X: several groups of rows, each row roughly a mix of its group's hidden directions:
X (166 x 10):
[[ -6 -41 -31  -8  15 -15   0 -23  26  67]
 [ 31  10  21  25   6  50 -32 -27  -9  49]
 [ -9   3 -22  65  -3  24 -18  23  40  33]
 [-39 -47  -8  50 -14   0  37   5   3 -32]
 [ 22   8  77   7   9  -7 -40 -20 -14   4]
 [  5 -19 -65 -50 -14  28   2 -19  11  18]
 [ -2  26 -36  15 -39 -51  37 -15 -28 -13]
 [ 32 -25 -58 -18  25  -3  -7  47  23   9]
 [-40  37  25  47  15  27 -17  -8   6  43]
 [ 42 -42  -3 -55  16   0 -22   9   3 -39]
 [-36  51  24  50 -12  13  18 -22  -7  27]
 [ 16  12  23  69  10 -26  33   5 -36  13]
 [-36  26  -1  64 -36 -10  14  11  31   9]
 [-43  19 -14  33  62   6   3  14 -37   1]
 [ 15  41  15  41 -22  41 -11   0 -51  17]
 [-52   3  11  45   6 -32  12  44  29  -2]
 [-62   9  30   9 -57  -6 -24  -2  11   1]
 [  5  20   1 -13  37  13   5  37   0 -73]
 [ 16   1  -1 -60 -13  -9  13 -50 -29  36]
 [ -3  22 -12  47 -34 -48   6 -25 -43  11]
 [-13 -14 -27 -78  -3  15 -24 -20  21  -6]
 [-13 -22 -12  24  17  65 -32  12  34  27]
 [-24  40  41  43 -40 -31  23   3  -4 -12]
 [ 27 -55 -13 -43  15 -17 -26  18  15 -37]
 [ 44  18  40 -23  56   8  -8  -8 -33   1]
 [ 11 -49 -13 -24  28  -7  20 -56 -29 -20]
 [  3  12   2  -9  -6 -40  -1   6  -9 -83]
 [ 27  40  15  27   9 -17 -30  60  28  -1]
 [ -1 -20 -51 -60 -21  18 -10 -27  23  12]
 [-15 -24 -12  32  17  62 -36  14  29  19]
 [ 26  29  36  -8  -3  17 -18  15  -1 -72]
 [-16 -35 -25 -40  41 -28  18   0  37 -31]
 [-26 -17   8  57 -20 -24   8  42  43  -3]
 [-20 -40 -15  33  -8  -9  46 -31 -32 -36]
 [ -4 -42 -44 -17  37 -18   2 -10  32  45]
 [-30 -52 -53 -22   9 -22   7 -26 -13  23]
 [ 33   6  -7 -30 -37 -42  14 -13 -44 -37]
 [ 37  51  34  -9  26  -4 -25  28 -13  38]
 [  8 -23  37  -9  42 -23 -11 -48 -32 -33]
 [ 14 -32  21 -40  14  18 -20   9  66  18]
 [-45 -18  28  63  -6   3  28  10  -8 -28]
 [  9 -25  -7 -27 -38  17 -28  18  62 -27]
 [-25 -20  -3  44   4  33 -23  22  60  12]
 [ 17   7  -1 -46  -6  45 -39  26  29 -37]
 [-19  29  -3   1  51  -5  17 -22 -63  20]
 [ -5  57  10   4 -32  10 -22  45  34  28]
 [ 47  31   5 -47  39  12 -27   6   7  32]
 [-21   6  59  -9  -6 -51  20   1  -4 -43]
 [ 20   5  16 -44 -14  27  28 -40 -21 -50]
 [ -9 -17 -29 -22  40 -47  19  -4  21 -51]
 [ 44 -15 -13 -69  20  -6   2 -17 -32  -2]
 [  3  25   2  49  48  19   5  -1 -56   0]
 [-54  16   0  38  38  32 -25   5  25  24]
 [-19 -45 -11 -44  24 -33   7   3  48 -21]
 [  8 -24 -14 -46 -30  20 -30  13  54 -25]
 [  4  34   7   1  40   8  13 -29 -68  20]
 [-43  51   5  44 -16  -2  27 -10 -20  33]
 [-21  20  -8  46  60   8   4   9 -45  -6]
 [ 26  53  37 -19  -4  51 -27   7 -11 -14]
 [-54   9  10  35  34  23 -39   9  21  28]
 [-22  51   7  46 -25  -7  38 -13 -18  31]
 [-34   0  59  51   9 -17  -9   4 -21 -27]
 [  2 -43 -23 -32  48  22  -7 -12  35  36]
 [-36  12  34  38 -30 -19   8  42  40  13]
 [ 10   1 -22 -14   1 -57   7 -20  -1 -67]
 [ 19  -8 -35 -24  60  22 -10  -5 -24  44]
 [  3  44  10  39 -30 -42   5  18 -29 -39]
 [ 24  33  36  -7  -3  25 -15  20  -4 -69]
 [-15  12  31  13 -49 -43  15   1   6 -55]
 [ -2  24 -48  13 -38 -42  40 -13 -30   5]
 [ -6  49  19  50  17   2   5   4 -10  57]
 [  2 -11  41 -47 -10 -50  22  -7  -6 -41]
 [ -4 -38  20 -31  41 -48   2  13  37 -24]
 [-17  36  13  44  35  13 -11   9  -1  60]
 [-12  -4 -41  -6  55  47 -12  22  23  26]
 [-15 -28   4 -30   5   4  15 -71 -39  -9]
 [ 58  21  31 -20 -32   6   9 -39 -27  17]
 [ 15  34  17  45 -38  20 -17 -13 -49  22]
 [-31 -18   8  50 -19 -27   9  43  44  -1]
 [ 12 -42 -41 -39  35  15 -23  28  24 -20]
 [  4  27  14  20  10 -37  -6  12 -17 -75]
 [ 50  23  38 -23  48  -4  -3  -3 -39   0]
 [  4  11  29  16 -36  52 -13   4 -12  58]
 [-60   7  -4  49  34 -18   5  35   9  -7]
 [-20  19  19  23 -34 -63  24   3  -2 -40]
 [ -1 -15   6  71 -11  -7   0  41  34 -24]
 [-12  19  26  11 -28 -68  26   2  -3 -39]
 [ 34 -20 -36 -18  45 -57   3  13  -2  14]
 [ 30 -34  -8 -14 -41   9 -21  16  56 -31]
 [ 43 -11 -28 -40  14  28 -13 -47 -34  -9]
 [-24   7 -26  21 -10 -71  34 -13 -18 -18]
 [-20  19  71  40  12 -18 -21  21  -6  -8]
 [ 28 -20  15 -69  -5 -33  14 -14 -15 -33]
 [-34  -4   2  59  16  24 -21  22  48  11]
 [ 55 -19  19 -42  42  27 -15 -10   4 -25]
 [-42  -1  28  12  17  68 -12  -3  26  22]
 [-45 -34  15 -20  16  12 -47 -36  10 -34]
 [ 36 -37 -41 -47  14 -11   4  23   8 -38]
 [ -1  32  26  41   0  -5 -21  64  30   2]
 [ -1 -29 -61 -50 -17  18   1 -33   5   9]
 [ -1  -1  10  27   7  41  -9  -4  -4  79]
 [ -6 -31 -19 -43   5  49  16 -11  24  49]
 [  2   6 -20  13  -4  78 -36 -11 -26  -5]
 [ 20  -6 -68 -41 -23  18  24 -22   1  16]
 [  9 -36 -39  23   4  21 -21  23  56  30]
 [-21  26  22  52 -16   2  -6  58  30  -3]
 [  5 -41  -5  12  13 -22  37 -48 -39 -35]
 [ 18  25  17   8   0  50 -38  31  22 -47]
 [ 13 -18  22 -72  -7 -17  16 -20 -28 -31]
 [-39  38  41  54 -20 -24  16   6   0  -9]
 [ 16  51  50  -4  24   2 -38  30  15  20]
 [ -7 -37 -66 -11 -26  14  37 -22  11 -14]
 [-34   3  -4  53  14 -20 -25  27  20  50]
 [ 38   3 -37 -66  10   2 -22 -28  -1  17]
 [ -7   1  29  26 -36  35 -16 -10 -21  64]
 [ -1   3 -36  35  -8 -40  -7  51  12  45]
 [ -5 -51  12 -21  42  -8 -16  19  56  -7]
 [ 29   5 -58 -52 -14  20  10  -7  14  32]
 [ 21 -13 -40 -69  -7   5 -10 -33   2  26]
 [  8 -40 -45 -50   9   7   0  16  15 -47]
 [ 10  39  20  51 -32  18 -10  -5 -46  27]
 [ 25  -4 -56 -58 -13  17   6 -18  10  29]
 [-28 -40 -46 -13  -2 -16  18  -8   5  59]
 [-12  34  32 -17 -17  32  28 -49 -34 -26]
 [ 46  19 -15 -60  13  -9 -38  -5   5  29]
 [  7 -43 -44 -16  35 -28  -8 -26  28  34]
 [ 49 -30 -24 -12  52  -4  30 -25 -21 -15]
 [  0 -49   6  -8  27   3 -13  22  69  14]
 [ 23  -9  39 -10  18  63 -43   7  17  15]
 [  4  12   8 -24  -8 -77  37  -6 -20 -20]
 [ -1  20  19  51  24 -27  35  -5 -49  23]
 [-35  27  -3  63 -38  -2  13   9  32  13]
 [  9  21  -8  18  10 -60   1   3  -8 -65]
 [  6 -40 -20 -42  19   3   8 -61 -30  -5]
 [-65 -20 -38   0  40 -15  -3  27  16  -8]
 [-11  -7 -38  -4  -5 -74  23 -12  -2 -33]
 [  8  21  15 -39  -5  41  27 -40 -25 -44]
 [-28 -12 -34   7 -78  -9  18   1  15  -8]
 [ 63   4  34 -28  47   0  -2  -7 -22 -14]
 [ 34 -19   0 -29  43   0 -40  -5  29 -47]
 [ 21  18  -6 -43  -5 -19  17 -25 -68 -16]
 [ 49  15  10 -43 -16  28  -7 -45 -31  14]
 [ 24 -11 -65 -51  -5  19  10 -27  10   8]
 [-14 -27   3  30 -37 -14  -4  40  62 -10]
 [ 47 -44  22 -33  -7 -40 -21   4  -4 -33]
 [ 32 -30 -34 -58  38  20 -14 -11 -17   6]
 [ -5 -21 -25 -62  -6  14 -28   8  43 -31]
 [-44  18  13  47 -11  58  -6   0  14  25]
 [-37  -9  51  55   4 -18   0   1 -17 -35]
 [ 41  -3 -56 -54  11  16   3 -18   2  21]
 [-13  -9  24 -40  15  41  -9 -36  -2 -57]
 [ -7  30   3  46  48  22   2  -6 -55   5]
 [-42 -11   7  48  -7 -30  11  47  38   0]
 [-34 -29 -35 -47 -10  31 -29 -33  20  -8]
 [ 37 -53   3 -44 -10 -32 -13   3   1 -39]
 [  2 -39 -24 -55  -2  22  -9  -3  12 -55]
 [ 31 -22 -37  12   4 -29 -24  55  32  22]
 [ 30 -17   0 -64 -14 -35  16 -15 -27 -31]
 [ 24 -48 -16 -40  24   2 -36  23  24 -34]
 [-11   8 -64  -4 -38  -2  53   9   4 -16]
 [-21  43  -9  45 -35  47   0 -12 -26  16]
 [-22  16   9  30 -10 -74  20  11   4 -32]
 [ 44 -39   2 -56   9  -7 -17   5  -5 -42]
 [-42 -27 -11 -34   9 -11  19  60  27 -14]
 [ 51  -4 -27 -15  21 -67   0   9 -17 -10]
 [ -6  -6 -23 -82   1  17 -21 -26   9  -4]]

which group is each row in? (one row of each group first):
[ 77  -5  18  26 -25  -4  16 -21 -25  -2] : T
[-33 -34   3  57 -14  -7  45  -1  -9 -32] : A
[ 35 -23  -4 -54   8 -57  11  -2 -11 -27] : Z
[ 25  40  36   9  -2  15 -13   8 -15 -68] : F
[-32  10  51  49  18  -4 -39  -8  15  25] : Q

[-10   6   3  45 -42 -43  -2 -19 -23  47] : F
[ 11 -22  10 -27 -62  -4  -9   9  58   4] : T
[ 43  21   5  30   0  20 -16 -58 -15  38] : F
[ 64   2 -34  -5  53   7   9  24  10  -3] : A
[ -9 -42 -65 -37 -13  22   4 -22  18  -1] : A
[  5 -17  59  -7 -44 -24 -23 -29  -8 -34] : Q
[-17  45  -7  42 -29  45  -2 -14 -41  11] : Z
